Each row has a name. Each piece below is followed by the name of the row it came from. Each question is about the rows just above it.

T: [119 117 138 116 123 122 122 124 123]
H: [208  84 207  63  92  88 104 117  93]
C: [157  88 159  86  90  89 134 137  90]
P: [118 117 116  91 110 108 111 117 111]
M: [135 117 138 108 119 118 115 116 120]
[208  84 207  63  92  88 104 117] is in which row?
H
The row with [117 138 116 123] is
T
Which row holds [119 118]?
M
[108 119 118 115 116 120] is in which row?
M
Which row holds [118 115 116]?
M
Which row holds [116 123]?
T

R: [228 106 133 136 132 121 150]
W: [215  83 149 133 135 125 135]
S: [139  60 173 124 136 136 111]
L: [218 105 128 136 165 140 104]
N: [105 218  79 134 121 120 149]
Q: [175  65 165 128 136 131 119]
which: [136 132 121 150]
R
which: [175  65]
Q
which: [165 128 136]
Q
Where do [105 218] appear?
N
which: [133 136 132 121]
R

fub: [100 139 111 147 113  57]
zuged: [141 117 111 147 113 126]
viref: [117 141 135  97 144  85]
Rila: [203 120  19 219 179  90]
lorim: [117 141 135 147 113 237]
Which row holds [141 117 111 147 113 126]?
zuged
Where do [120  19] appear?
Rila
Where do [117 141 135  97 144  85] appear?
viref
which: [117 111 147]
zuged

Tus: [131  84 161 143 126 133 158]
rebod: [132 174  97 110 138 117  90]
tor: [139 104 143 126 122 127 158]
Sisu: [112 134 160 100 143 118 104]
Mezut: [134 160 112 104 147 124  93]
rop: [134 160 112 104 147 124 164]
kovi: [111 134 178 142 158  82 126]
soke: [151 129  44  97  74 190 130]
Gutub: [134 104 112 160 143 118 134]
which: [161 143 126 133]
Tus
Which row holds [134 160 112 104 147 124 164]?
rop
which: [139 104 143 126 122 127]
tor
which: [100 143 118 104]
Sisu

vof: [ 61 218 104 169  87 153 103  76 208]
kegot: [104  87 218 103 153  61 169 165  68]
kaseg: [104 169  87  61  76 218 153 103 138]
zos: [155 173 196  74 201  90 182 194 177]
led: [165  92  73  55 195  95 102 178 207]
gepif: [210  88 129  65 157  67 171  52 134]
Pes: [221  57 189 190 218 135  57 103  77]
which: [210  88 129  65 157  67]
gepif
[102 178 207] is in which row?
led
which: [104  87 218 103 153  61 169]
kegot
which: [ 61 218 104 169  87 153 103  76]
vof
Where do [103  76] appear?
vof
Which row holds [ 76 218 153 103]?
kaseg

nel: [217 159 120 108 171]
pif: [ 94 159  43 108 171]
robi: [ 94  99 120 187 171]
Kimu: [ 99  60 120 108 171]
regab: [ 94 159 120 199  94]
gali: [167 173 187 120 171]
Where do [ 94 159  43 108 171] appear?
pif
which: [120 187]
robi
[159 120 199  94] is in which row?
regab

nati: [150 149 140 150 126 139 147  69  89  65  88 151 156 125 140 156 166 136
 138 172]
Leve: [104 102 104 118 114 111 110 171 131 183 167 102 143 115 103 107 119 104
 112 126]
dumib: [156 144 160 128 131 139 147  77  89  85  89 149  79 118 150 138  92 152
 105  83]
zol: [125 132 118 129 133 130 124 154 172 196 160 127 159 112 100 117 152  95
 143 164]
dat: [125 132 118 129 133 130 124 154 172 196 160 127  93 128 128  99  80 134
 130  79]
kam: [114 122 109 124 123 147 139 173 190 186 144 124 102 119 112 109  95 121
 143  88]
Zub: [125 132 118 129 133 130 124 184 172 196 160 127  93 128 128 119  80 134
 130  79]
zitiv: [111  96 113 114 123 115  97 168  83 138 167  93 142 125 108 107 131 113
  90 137]
kamav: [151 157 159 154 133 150 159 105  46  98 127 164 128 141 153 148 128 156
  86 112]
[ 89  85  89 149  79 118 150 138] is in which row?
dumib
The row with [150 149 140 150 126 139] is
nati
which: [ 83 138 167  93 142 125 108 107 131 113  90]
zitiv
which: [156 144 160 128 131 139 147  77  89  85  89 149  79 118 150 138  92 152
 105  83]
dumib

Bar: [ 32 109 140 108 136 129 122 137]
nuzem: [ 56  84 168  76 152 107  96 162]
salez: [ 62 160  74 171  99  74 125  81]
Nusa: [161  99  62 160 171  74 125 131]
which: [ 76 152 107]
nuzem
The row with [ 62 160  74 171  99  74] is
salez
which: [152 107]
nuzem
which: [ 56  84 168  76 152]
nuzem
Where do [109 140 108 136] appear?
Bar
[161  99  62 160 171  74 125 131] is in which row?
Nusa

pefed: [148 121 169 214 138]
vune: [189 110 123  76 196]
kenut: [133 218 110 111  77]
kuz: [126 212 104 112  83]
pekag: [142 121 173 210 136]
tenef: [182 111 127  77 190]
which: [142 121]
pekag
Where do [123  76 196] appear?
vune

fopu: [134 131 138  83 121 156 153 140 172 111 113 105 130 186 169]
sem: [131 143 201 240 178  92 141 116 109 111 101 155 133 104 154]
Duguk: [157 230 138  97  78 178 141  92 126  93 102 116 129 143 163]
suz: [230 138  97  78 178 141  92 126  94 102 116 129 133 143 144]
which: [230 138  97  78 178 141  92 126  93 102 116 129]
Duguk
Which row holds [230 138  97  78 178 141  92 126  94 102 116 129 133 143 144]?
suz
which: [131 138  83]
fopu
which: [102 116 129 133 143]
suz

Lenal: [ 62 115 173 149]
Lebu: [155 222  78  53]
Duniz: [112 183  78  53]
which: [222  78]
Lebu
which: [155 222  78  53]
Lebu
which: [115 173 149]
Lenal

ferus: [118 170 139  43 186  46 124  46  71 177  46  79 176  36 102 203  67  77
  69 152 201 171 174  67 106 214 132  84 202]
mazo: [ 83  92 216 218  93  36 193 173 163 156 189 144  86  65 174 187 142 119
 168 168 166 145 202 194  71 147  57 162  98]
niki: [ 83  92 216 218  93  36 193 173 163 156 189 144  86  65 174 187 133 105
 150  78  73  67 104 176 208  53 125 177  80]
lat: [189 147  86  96  65  93 186 207  42 214  95  68 174 188 165 178 176 182
  43 198 116 112 116 185  86 163 123 151  44]
Zer: [141 126 180 218 198  56 167 136  86 195 102  89 114 134 128  87 164 179
 126 124  76  73  80 136  49 177 102  84  95]
goke: [185 189 130 181 163 182  63 178  50 164  43 148 129 117 170  45 194 176
 107 183  42 181  76  71 108 127 218  51 141]
fabe: [172 113 125  71  73 126  40 150 167  69 213 135 156 138  74 114 105  49
 160  57 200  76 209  96 127  95 100 188  76]
which: [ 42 214  95]
lat
Which row holds [117 170]?
goke
which: [147  86  96  65  93 186 207]
lat
which: [147  57]
mazo
Where do [ 83  92 216 218  93  36 193 173 163 156 189 144  86  65 174 187 133 105
 150  78  73  67 104 176 208  53 125 177  80] appear?
niki
Which row holds [ 74 114 105  49 160  57 200  76 209]?
fabe

povu: [110 142  93 140 124 107 133]
zef: [158 195  92 147 140 222 120]
funu: [129 157  87  90  97 227 116]
burig: [ 98 227 157  87 129 165  77]
[ 98 227 157  87 129] is in which row?
burig
which: [110 142  93 140 124 107]
povu
Where do [ 90  97 227] appear?
funu
Which row holds [ 97 227]?
funu
which: [ 87  90  97 227 116]
funu

Rus: [117 156 103 129 123  99  94 178 110 113]
dokos: [122 138  98 126 131 139 138 139 111 156]
Zut: [119 108 125  94 109 137 172 103 133 198]
tosap: [183  87 114 113  83 107 154 108 136 173]
Gide: [183  87 114 113  83 107 102 108 136 173]
viri: [153 123  99  94 110 113 129 103 156 178]
fuza: [140 109 133  59  99 144 156  90 189 208]
detil: [120 152  81 128 128 133 128 125  96 142]
visi: [151 137  60 131 103  87 115 116  82 160]
semez: [125  96 145 119 132 128 109 132 143 152]
which: [125  96 142]
detil
[123  99  94 110 113 129 103 156 178] is in which row?
viri
which: [109 137 172 103 133]
Zut
which: [ 98 126 131 139 138]
dokos
[ 87 114 113  83 107 102 108 136] is in which row?
Gide
The row with [153 123  99  94 110 113 129 103 156 178] is
viri

